X =
[[106 111 134 125 143]
 [132 135 136 133 130]
 [140 136 115 127 144]
 [111 119 146 138 117]
 [106 110 141 120 126]
 [127 125 113 116 140]
 [140 123 128 128 115]
 [129 138 128 128 138]
 [108 126 126 124 139]
 [143 145 123 144 130]
 [132 132 120 129 146]
 [135 131 138 139 118]]
Find the entry just right of 124.
Answer: 139
Find the first entry on the diagonal from the top-right corner.
Answer: 143
The top-left entry is 106
Find the last entry, reading row by row.
Answer: 118
Find the second entry on the main diagonal.
Answer: 135
The 3rd entry on the main diagonal -> 115
Find the entry directly below 117.
Answer: 126
Find the entry in the bottom-left corner.
Answer: 135
The second entry in reading order: 111
The largest entry in the last column is 146
The fourth-last entry, reading row by row is 131
Find the entry just right of 131.
Answer: 138
Find the entry just right of 145.
Answer: 123
Find the fourth entry, reading row by row.
Answer: 125
The 2nd entry from the end, reading row by row is 139

Questions about the table below.
1) The entry just left of 117?
2) The second entry from the end, reading row by row?
3) The 3rd entry on the main diagonal?
4) The largest entry in the first row?
5) The first entry of the smallest entry's row?
6) The 5th-last entry, reading row by row?
7) The 2nd smallest entry?
8) The entry just right of 141?
[[128, 130, 134, 128, 131, 121],
 [127, 148, 136, 124, 126, 101],
 [128, 129, 134, 128, 128, 126],
 [128, 130, 135, 128, 132, 117],
 [128, 148, 133, 125, 127, 104],
 [126, 139, 141, 124, 128, 102],
 [128, 131, 134, 128, 134, 116]]
1) 132
2) 134
3) 134
4) 134
5) 127
6) 131
7) 102
8) 124

Questions about the table below. Counting starts at 0.
1) Find the entry in row 0 and column 0.
2) Find the entry directly below the smallest entry.
3) Find the entry in row 0 and column 1.
4) Find the entry at row 1, column 0.
5) Find the entry directly above the smallest entry.
6) Find the bottom-left entry.
7) Find the entry in the bottom-right corner.
[[122 123 128 122 127 133 133 124 125 125 126 125]
 [134 126 104 153 150 115 133 117 127 114 110 137]
 [117 131 142 113 109 132 129 134 122 142 137 128]
 [116 131 139 115 112 131 128 133 124 139 135 127]
 [131 128 118 137 138 123 130 125 128 120 120 130]
 [138 131 127 135 132 125 121 131 135 128 130 128]
 [117 122 117 132 131 125 140 117 118 124 116 134]
 [106 127 125 124 118 123 141 122 112 136 120 137]
 [148 125 134 125 137 139 118 132 142 118 136 115]
 [123 127 111 142 138 117 137 119 120 122 113 138]
 [138 128 144 114 122 141 117 137 140 130 143 115]]
1) 122
2) 142
3) 123
4) 134
5) 128
6) 138
7) 115

a = [108 152 129 125 129]
What is the entry just left of 125? 129
The entry just left of the largest entry is 108
What is the largest entry? 152

Read these off the grid that follows. Rows and columns are numbered from 0.
1) What is the entry in row 0 and column 2?
2) What is the entry in row 2 and column 2?
3) What is the entry in row 0 and column 1?
4) What is the entry in row 2 and column 0?
5) What is the entry in the bottom-right corner?
6) What is the entry in the bottom-left corner?
[[126 131 124 119 119 129 132 120]
 [119 147 122 116 130 127 138 117]
 [122 150 119 112 124 126 137 114]
 [122 155 121 116 124 121 136 109]
 [129 137 121 123 117 121 132 118]
 [127 142 126 126 117 121 134 111]
 [126 134 121 126 119 124 137 120]
 [125 145 129 119 128 125 130 109]
 [124 147 128 118 131 129 131 115]
 [129 147 128 123 123 122 130 111]
 [121 142 124 112 131 127 134 114]
 [120 153 119 116 124 122 138 109]
 [121 155 125 112 128 122 136 107]]
1) 124
2) 119
3) 131
4) 122
5) 107
6) 121
